In the rows, 128 means zero.
Turns in one plane each, and the order they were made in; the first pair answered
turn vovep:
[114 124 138 138 116 144 157 126 165 125 156 124 129 118 150 165  94 125
 141 120 129 109 110 154 151 110  98 162]  ->  [125 126 131 103 120 161 139 116 172 116 148 120 106 112 121 161 132 142
 146  92 154 119 102 142 150 119 113 139]
[147 193 123 128  98 134 155  89 115 114 138 139 123 149 125 118 111 178
 135 121 136 124 139 111 183  95 151 112]  ->  [133 189 133 153 101 125 167  98 120 123 141 144 140 160 144 126  87 172
 128 141 121 112 139 125 188  91 138 135]
[180 122 152 126  95 130 141 168 140 121 142 145 109 170 150 139  63  97
 137 147 143 117 106 158 151  64 106 107]  ->  [179 118 150 112 100 147 144 170 156 114 137 130  96 164 141 149  81  93
 140 132 159 116  94 166 153  77 105 105]
turn Zuz:
[155 145 111 128 128 102  99 103 101 135 129 144 111 129 122 105 131 140
 125 130 116 144 134 108 142 102 160  80]  ->  [128 144 138 153 123  94 140 119 128 138 147 136 129 154 167 135  88 141
 122 151  99 109 121 144 160  97 113 125]
[122 148 144 156 126 115 172 146 144 116 135 132 147 152 150 142  82 123
 124 148 123 110 120 136 143 120  88 143]  ->  [149 153 128  96 131 143 146 121 146  96 123 119  98 129  99 131 144 147
 141  98 164 139 109 113 139 140 126  96]
[141 110 101 116 135 137 113 182 151 163  89 111 180 170 142 126  92 155
 133 105 105  99 135 103  95 111 161 159]  ->  [145 110 110  96 129 150 121 177 170 155  89 100 163 169 132 138 107 169
 146  86 121  98 117 110 103 117 157 152]
turn Kadol:
[128 143 139  99 130 135 139 121 124 127 156  96 139 133 119 140 157 120
 129 114 141 137 120 140 105 136 128 120]  ->  [124 134 126 126 128 114 130 130 108 129 158 106 159 136 129 127 140 106
 119 140 118 132 137 136  93 126 125 130]
[135 110  63 130 136 160 111 106 110 134 104 157 115 138 125 140 139 106
  97  80 148 135 137 133 122 155 183 126]  ->  [135 104  60 141 135 154 108 110 102 137 104 161 120 143 130 137 136  98
  97  88 141 135 143 135 117 151 187 126]
[166 154 156  85 135 155 147  90 135  93 159 108  80 117 109 144 189 137
 124 102 139 154 114 148 160 116  89 119]  ->  [131 111 147 154 156 126 122 133  97 116 152 117 154 100 147 134 149  61
  91 167  82 123 151 157 109 123  76 169]
[ 85 139 138 105 125 114 140 120 137 115 103 142 147 116 103 142 139 129
 103 129 149 132 134 167 122 146 150 130]  ->  [ 88 142 132 114 120 103 137 118 125 124 104 154 153 123 109 134 139 130
  99 144 138 139 143 158 124 138 155 130]
Then:
Between the rows of a pair lie 2 to 4 turns.
[138 124 131 134 172 102  86 100  57 185  92 124 154 130 118  64 138 108
 109 126  79 140 158  79  99 116 207 132]  ->  [121 119 137 153 172  91  99 105  64 192 102 122 168 143 147  71 113 103
 103 143  64 132 160  90  98 112 195 154]
Zuz Zuz Zuz
[128 163 140 113 119 129 145  99 109 130 127 144  93 193 105 145 133 215
 155  87 135 129 106  76 181  92 111  96]  ->  [111 162 149 151 115 111 168 111 113 139 137 151 119 207 136 152  97 201
 144 113 110 115 112  95 188  79  87 126]
Zuz Zuz
[150 158 182  60  71 167 143  87 155 139 164 112 107 100 157 153 142 165
 168 100 171 123  66 144 167 139 138 119]  ->  [112  98 172  96 119 181 112 135 155 145 148  95 165  64 173 158 136  76
 136 127 154  88  81 167 101 179 116 164]
Kadol vovep
[129 137 143 103 163 128  80  89 108 150 108 144 127 134  82 120 195 128
 117 124 133 136 114 132  66 147 107 101]  ->  [109 130 165 114 173 135 116 111 145 151 123 124 143 143 116 156 172 119
 110 129 134 104  98 172  68 160  65 133]
Kadol Zuz vovep
[143 105 116  99 122 181 115 135 122 101 106  95 128 102 108 157 137 125
 148 105 177 131 108 136 133 167 112  92]  ->  [120  96 125 125 125 174 124 152 133 105 113  90 151 114 138 173 109 111
 136 127 162 106 111 157 132 163  86 124]
Zuz vovep Zuz
